Rotation paths and how fast each direction turns (degrees a step):
Each turn is a multiple of 5 degrees from 10 to 175, or 0.
Each row of a path follows its step; steps can be skipped.
path 1
step 0: [-0.69  0.34 -0.33  0.86 -1.93 -1.76  3.98  1.50  0.68 -0.40 -1.51  0.56
 -1.03  1.91  1.52  0.16 -1.90  0.87 -1.42 -0.70  1.95  1.11 -0.14  1.34
  1.27 -0.29 -0.35 -0.40  0.52  1.04 -1.46  0.36  2.27 -2.07  1.58 -3.15
 -1.87  0.28 -1.24 -0.80  0.20 -0.79  1.71 -0.06  0.37  0.93 -0.71 -1.33
  0.54  4.24 -1.08 -1.35  0.29 -0.73 -2.19  0.75  0.81  1.52]
step 1: [-2.03 -4.40 -0.96 -0.78 -1.31 -3.41  0.44  0.73 -2.21 -0.50 -1.42 -0.21
 -1.14  1.21 -1.31 -1.55 -0.20 -2.68  0.83 -2.08  1.69  1.63 -1.50 -1.02
 -0.70  0.67  0.10 -2.74  0.84 -0.39 -2.03 -1.12  1.26 -0.91 -0.21  0.06
 -1.20 -0.76  0.16 -1.30 -0.68  1.68  0.44 -1.06 -0.01  0.16  2.29  0.35
  1.66 -0.08 -0.18 -1.80  0.76 -1.51 -0.47 -1.75 -1.32  0.63]
step 2: [-0.11  0.31 -0.33 -2.01 -1.59 -1.52  2.65  1.16  0.33 -0.48  0.85 -1.70
 -0.63 -0.69  0.75  0.92 -0.05 -0.81  0.68 -1.73  1.69  0.25  1.13  2.78
 -1.06  1.06  0.45 -2.77  0.88 -1.22 -0.72  0.21 -0.65  2.20  0.26 -2.37
  0.71 -0.61 -1.45 -0.65  1.13 -2.01 -2.03  1.20 -2.38 -0.96 -0.41 -0.69
 -1.31  0.96  1.09 -2.62 -1.14 -1.05 -0.67 -2.58 -3.41  2.03]
step 3: [-2.20 -1.27 -0.75 -0.40 -1.49 -1.70  0.26 -0.68 -0.27 -1.58 -0.39 -1.80
  1.25  1.58 -1.25 -1.13 -0.86  0.80 -1.62 -3.20 -1.01  0.56 -1.93  2.46
  0.97 -1.35  1.84 -0.65  1.66 -1.00 -0.39  1.55 -1.51  0.36  1.80 -0.85
 -0.39  1.61 -1.35  1.41  1.06 -1.24  1.65  0.61  0.81  2.21 -0.44  0.25
  1.89  2.07  0.27 -3.90 -1.93 -1.71  0.11  0.43  1.26 -0.17]
step 4: [-1.69 -2.26 -0.11 -0.26 -0.84 -1.77  2.31  0.43  0.67  1.77  1.81  1.92
 -0.72 -0.45 -1.81 -0.24 -0.37 -1.56  1.39 -0.97 -0.51  0.31 -1.40  0.74
  1.74 -2.01  0.39 -2.30  3.61  0.20 -1.56  0.49  0.65  2.12  1.04 -3.63
 -0.77  0.95 -0.46 -0.63 -1.57  0.73  1.62 -0.57 -1.12 -2.54  1.78  0.00
  1.96  0.21 -0.46  1.22 -2.05 -0.20 -0.23 -1.86 -0.14 -0.96]
step 5: [-0.47  1.85 -1.25  1.36 -0.48 -0.41  1.51  1.44  0.03 -0.02 -2.01  2.17
 -0.28  0.34  1.87  0.00 -0.83  0.85 -1.46 -1.61  2.57  2.24 -2.31  1.19
 -0.77 -0.27 -2.34 -0.48  1.56  0.47 -0.12 -0.11  0.45  1.94  1.56 -2.29
 -1.90 -1.06 -3.06  0.23  0.19  0.68 -0.13 -0.90 -1.06 -0.63  0.34 -1.33
  0.21  0.36 -0.74 -5.01  0.53  0.34 -0.22 -2.31 -0.66  0.33]
step 6: [-1.00 -0.84 -2.11 -0.37 -0.16 -2.42  1.43 -1.28 -0.49 -0.61  0.63 -2.09
 -0.54  1.91  1.16 -1.70 -0.77  0.93  1.35 -1.60  0.21  0.97 -1.45  0.47
 -0.06  0.18  0.44 -0.03 -0.06 -0.39 -1.62 -0.86  0.38 -1.49  1.16 -0.54
 -1.34 -0.82  1.21  0.32  2.56  1.07  1.15 -1.08 -0.15  1.44  3.99 -0.90
  1.43  2.20  1.52 -0.72 -2.73 -1.34  0.32 -4.33 -0.63  1.04]
step 7: [-1.67 -1.30 -0.75  0.21 -2.60 -2.67  3.00  2.34 -1.11 -1.73  1.37 -0.53
  0.50 -1.30 -0.72 -1.70 -0.77 -1.33  1.31  1.38 -0.69  0.26  0.06  2.71
  0.08  0.69  0.54 -2.06  0.05  3.11  0.22  0.43  0.76  0.10 -0.53 -1.84
 -1.21  2.85 -2.45  0.12 -0.06 -0.86  0.99  0.83 -1.80 -0.17 -0.82 -0.66
 -0.23  0.89  0.87 -1.05  0.28  0.88  0.27 -3.54 -1.57  0.69]
step 8: [-0.04 -2.18 -2.50 -2.15 -1.91 -0.87  0.72  1.47 -0.44 -1.90 -2.62  0.36
  0.16  2.27 -0.77  0.50  0.74 -1.20 -1.18 -2.01  0.65  1.68 -0.42  2.55
  0.88  0.18  0.27 -0.52  2.25 -1.14  1.18 -0.76 -1.65  1.74 -0.02 -1.06
  1.28 -1.35 -2.36 -0.82  0.29  0.49  1.16  0.65 -0.42  0.60  0.73 -2.81
  2.52  2.20  0.95 -1.66 -0.01  1.40  0.38 -0.92  2.46  0.99]
step 9: [-0.87 -0.45 -0.99  0.16 -2.23 -0.47  2.91  2.38  1.06 -1.27  1.44  1.17
  1.29  1.28 -1.49  0.43 -1.17  0.59  0.22 -3.34  1.27  0.17  1.82  0.11
  0.11 -1.37  0.21  0.13  3.31 -1.87 -1.72  0.98  2.00  0.11 -0.60 -2.09
 -0.85  1.95  0.95 -0.11  0.21 -1.12 -0.05 -2.03 -0.03  0.55  3.26  0.11
  0.92  1.82 -0.96  0.08 -1.45 -0.58 -0.49 -1.26 -1.53  1.53]
step 10: [-1.83  0.13 -2.61 -0.18 -0.83 -1.94  0.42  0.71 -1.15 -1.36  0.02  1.69
  0.75 -1.13  0.18 -2.24 -1.63 -0.95  0.37 -1.38  0.28  1.90 -2.85  3.27
 -0.75  0.80  1.23 -1.07  2.23 -0.11 -0.86 -0.18 -1.62  1.40  0.08  1.35
 -0.95  0.96 -1.23  0.92 -0.82  0.68 -1.30 -1.19 -0.32 -1.96  1.12  0.64
  0.43 -1.43 -2.43 -3.14  0.74 -2.30  1.86 -2.19 -1.07  0.63]
step 11: [ 1.37 -0.16 -1.93 -1.77 -0.84 -2.09  1.66 -0.63  2.10  0.33  0.92  0.03
 -0.77  0.19  3.35 -0.09 -1.16  1.31  0.77 -1.08  1.14 -1.20 -0.76  3.99
  1.88  0.00  1.47 -0.23 -0.08 -0.96  0.27  0.31 -1.52 -0.24 -0.40 -3.33
 -1.01 -2.01  0.04 -0.54  0.67 -1.47  0.71  0.33 -1.81 -1.64  1.30 -1.42
  1.84  2.26 -0.08 -1.24 -2.01 -0.94  0.39 -2.23  1.44 -0.13]
Speeds:
[ 0.76  0.27  0.15 -0.40  0.23 -0.66 -0.10  0.24  0.12 -0.28 -0.34 -0.01
 -0.03 -0.19  0.30  0.14  0.37  0.11 -0.56  0.87  0.22  0.10 -0.85 -0.21
  0.18  0.27 -0.07  0.02  0.30  0.68 -0.19 -0.33  0.37 -0.62 -0.34  0.81
 -1.21 -0.65  0.06  0.15 -0.49 -0.10  0.06 -0.01 -0.56 -0.19  0.24  0.17
 -0.19  0.57  0.15  0.05 -0.72 -0.48 -0.63 -0.22 -0.24 -0.27] : 65
[-0.52  0.62  1.10  0.05  0.37  0.34  0.01  0.27 -0.46 -0.22  0.40  0.80
 -0.50  0.25  0.21 -0.63  0.13 -0.33  0.05 -0.44 -0.03  0.09 -0.26  0.36
 -0.39  0.11  0.01 -0.27  0.33  0.86 -0.06 -0.15 -0.01  0.09 -0.30  0.18
  0.41  0.71  0.23 -0.90 -0.35 -0.35 -0.12  0.60 -0.68  0.03  0.72  0.34
  0.08 -0.55  0.69  0.37 -0.24  0.11 -0.16  0.07 -0.28  0.26] : 135
[ 0.14  0.23 -0.16  0.16  0.10  0.05  0.38  0.20  0.04  0.35  0.18 -0.64
  0.40 -0.59  0.66 -0.06 -0.15  0.57 -0.05 -0.06  0.56 -0.12  0.42  0.38
  0.55  0.02 -0.59 -0.74 -0.06  0.14 -0.09  0.06  0.37  0.98 -0.84 -0.56
 -0.38  0.71  0.41 -0.04  0.25 -0.61  0.21 -0.31  0.04  0.01 -0.21  0.14
 -0.42  0.15 -0.39  0.78 -0.13  0.61 -1.01  0.14 -0.43  0.04] : 155
[-0.03  0.40 -0.66 -0.14 -0.43  0.31  0.51 -0.28  0.71 -0.04  0.60 -0.30
 -0.13  0.07 -0.02  0.86 -0.10 -0.26  0.88 -0.16 -0.41 -0.26  0.17 -0.34
  0.32 -0.56  0.21  0.65 -0.10  0.01  0.20 -0.45  0.71 -0.37  0.03 -0.34
  0.39  0.02 -0.19 -0.35 -0.34 -0.12 -0.01 -0.05 -1.04 -0.62  0.09  0.53
 -0.53 -0.12  0.34 -0.11  0.18 -0.37 -1.00 -0.18  0.33  0.40] : 155
[-0.94  0.38 -0.07  0.11  1.02  0.23 -0.19 -0.46  0.02  0.46 -0.09  0.22
 -0.06  0.06  0.45 -0.03 -0.44  0.43  0.32  0.52 -0.26  0.95 -0.08  0.41
 -0.09  0.22  0.00  0.01 -0.19  0.64  0.52  0.05  0.59 -0.45 -0.14 -1.09
 -0.07 -0.72  0.11  0.04  0.04 -0.35  0.05 -0.96  0.03 -0.32  0.38 -0.05
  0.28  0.21 -0.08  0.04  0.45 -0.43  0.44  0.15  0.03 -0.59] : 60
[-0.04  0.12 -0.15 -0.84  0.26  0.29 -0.12  0.24 -0.27 -0.37  0.28 -0.27
 -0.34  0.23 -0.91  0.09  0.54 -0.31 -0.37 -0.34 -0.82 -0.03  0.59  0.72
  0.10  0.53 -0.13 -0.45  0.84 -1.00  0.31  0.45 -0.06 -0.12 -0.27  0.27
 -0.18 -0.11  0.12  0.22 -0.36 -0.61 -0.20 -0.89 -0.42 -0.05 -0.17  0.42
  0.18  0.16 -0.07 -0.26  0.21 -0.25 -0.20  0.78 -0.55 -0.01] : 55
[-0.30 -0.01 -0.18 -0.06 -0.03  0.29  0.36  1.21  0.63  0.56 -0.98 -0.34
  0.33  0.86  0.52 -0.27  0.42 -0.48 -0.17  0.69 -0.79  0.25 -0.41 -0.33
 -0.17 -0.75 -0.18  0.05  0.49 -0.49 -0.36  0.70  0.02 -0.20 -0.27 -0.28
 -0.19  0.02  0.22 -0.69  0.00 -0.07  0.19  0.16  0.12 -0.14  0.25 -0.15
 -0.39 -0.62 -0.39  0.04 -0.03  0.23  0.15  0.25  0.15  0.11] : 85
